In the rows, 128 means zero.
The same turns and mirrors carry the whole set onto itself and the rows of a family onto each other. Which other rows belong to the same family as each row named below? List them in the order they appear above.
These 32 rows form 4 families of 8 rows each.
zife: [123 134 138 136 116 140 115 178]
Nafu: [162 148 134 136 118 132 110 127]
sasor: [156 132 141 126  98 139 142 109]
laki: [136 141 164 151  80 115 151 147]
dasap: [124 113 108 136 106 117 127 137]
ruf: [135 140 171 130 124 161 128 147]
luni: [129 119 156 127 133 120 113 157]
rof: [153 120 138 142  81 110 151 144]
Vuro: [144 135 142 143  77 121 115 138]
Motur: [108 129 110 134 106 125 150 138]
vis: [128 117 144 154  99 128 147 180]
Dodeb: [153 129 131 155  75 130 146 143]
folez: [143 120 140 127  98 105 154 165]
por: [131 114 158 129 131 149 152 166]
kaneb: [122 133 145 155 121 120 177 129]
gub: [128 132 165 172 122 116 154 158]
meru: [119 147 113 125 105 127 163 142]
Ber: [128 121 174 130 127 146 123 146]
sugi: [139 131 142 160 128 140 106 124]
mogi: [161 135 145 162 141 133 158 134]
puzi: [135 155 131 140 103 132 178 147]
sugu: [142 139 104 131 115 132 119 154]
Toveg: [113 162 129 138 106 124 145 120]
fut: [148 153 168 143 135 119 148 162]
Biriv: [143 144 146 169 145 129 121 140]
pef: [152 150 153 153 148 118 131 144]
Salu: [105 148 127 136 109 109 134 157]
sosi: [142 131 124 154  86 147 145 121]
Deg: [128 141 164 132 120 137 154 110]
luf: [142 119 144 124 126 166 135 132]
dubel: [159 122 126 155 142 126 126 155]
gefig: [135 155 164 150 122 162 143 132]

Which other rows belong to the same family as luf? laki, Vuro, por, mogi, Toveg, Salu, dubel
Which other rows belong to the same family as sosi? dasap, luni, folez, sugi, puzi, fut, gefig
Which other rows belong to the same family as kaneb? zife, Nafu, sasor, vis, gub, sugu, Deg

The same turns and mirrors carry the whole set onto itself and the rows of a family onto each other. Which other rows belong to the same family as each row named below? List them in the order they appear above.
These 28 rows form 7 families of 4 rows each.
kov: [114 130 110 159 123 108 134 124 112 144]
dutu: [ 95 118 127 118 112 129 123 104 101  86]
Sokim: [103 108 122 116 130 143  99 154 106 149]
Kufod: [120  71 139 138 145 110 127 116 129 115]
bov: [ 99 116 124 107 113 124 121 104 103  87]
fusem: [100  97 122 117 125 141 104 158 107 149]
Sedi: [ 95 102 128 117 124 143 103 159 111 145]
sevuf: [115 137 111 151 125 112 137 123 111 146]
fazam: [115 132 109 160 128 111 134 120 110 144]
zuket: [120  73 130 132 149 109 109 115 129 109]
duv: [118 122 116 164 118 116 134 117 110 147]
punon: [125 136 118 158 126 116 134 123 102 137]
Fuv: [117 136 109 154 130 111 131 124 105 145]
rato: [120  73 128 127 152 102 115 117 124 106]
dogub: [123  71 129 128 149 109 121 115 123 106]
mero: [ 92 117 126 111 106 128 121 108 106  89]
miver: [ 88 108 133 116 128 138  95 151 107 146]
pabe: [ 99 124 129 110 111 118 125 112  97  90]
naso: [101 115 127 112 108 129 125 106 103  85]
ranuf: [129  68 133 129 142 106 116 124 122 112]
mifu: [ 96 102 124 117 124 146  99 155 110 145]
zoz: [106 102 123 118 123 148 102 156 106 147]
dipub: [120 132 107 155 126 118 133 124 103 147]
vure: [ 86 116 127 110 105 118 115 107 103  93]
rukur: [ 91 116 126 116 104 126 119 108 106  87]
Kob: [117  74 135 137 151 106 118 119 130 109]
kul: [119  71 128 135 150 105 120 118 129 112]
nabiv: [106 100 126 117 127 138  89 156 103 143]

Which other rows belong to the same family as bov? Sokim, dogub, dipub
Which other rows belong to the same family as miver? Kufod, duv, vure
Which other rows belong to the same family as sevuf? dutu, fusem, zuket
Which other rows belong to the same family as naso? Fuv, rato, zoz

The same turns and mirrors carry the whole set onto itself and the rows of a family onto each other. Which other rows belong to the same family as each row named below? List them in the order they appear above.
These 18 rows form 3 families of 6 rows each.
P: [156 132 106 132  99 119 114 122 151 132 118 130 110 112 123]
B: [107 104 137 146 141 146 141 133 113 128 148 154 158 146  92]
Y: [117 141 106 122 116 115 119 123 147 106 120 114 126 104 126]
U: [103 143 107 153 145 129 121 130 116 148 176 152 135 143 107]
V: [119  88 119 155 145 162 123 126 128 125 141 145 156 136 104]
Q: [135 120 133 100 111 108 136 141 147 120 125 132 129 125  81]
X: [139 103 126 160 128 162 118 118 153 126 153 168 126 140 121]
E: [109 155 113 109 119 112 135 121 134 135 139 105 130 113 122]
K: [102 138 104 159 127 155 127 134 128 147 173 140 138 145 131]
L: [127 143 138  89 131 121 127 129 133 127 137 129 124 132  77]
N: [123 121 102 156 124 158 128 116 151 120 160 178 115 129 123]
T: [160 115 107 112 110 138 116 132 141 147 115 144 111 114 111]
C: [102 125 126 160 139 138 117 146 128 156 163 155 137 157 111]
R: [143 109 112 117 105 105 122 137 138 147 112 129 113 116 112]
H: [123 141 132 102 105 109 131 125 144 125 144 115 109 134  87]
W: [125  86 115 138 150 147 138 120 120 127 149 157 148 133  88]
Z: [104 121 124 159 120 172 135 116 150 122 160 160 119 146 121]
M: [111 165 104 114 124 131 121 123 133 124 122 127 124 104 131]

Which other rows belong to the same family as P? B, Q, X, E, K
Which other rows belong to the same family as W? U, L, N, T, M

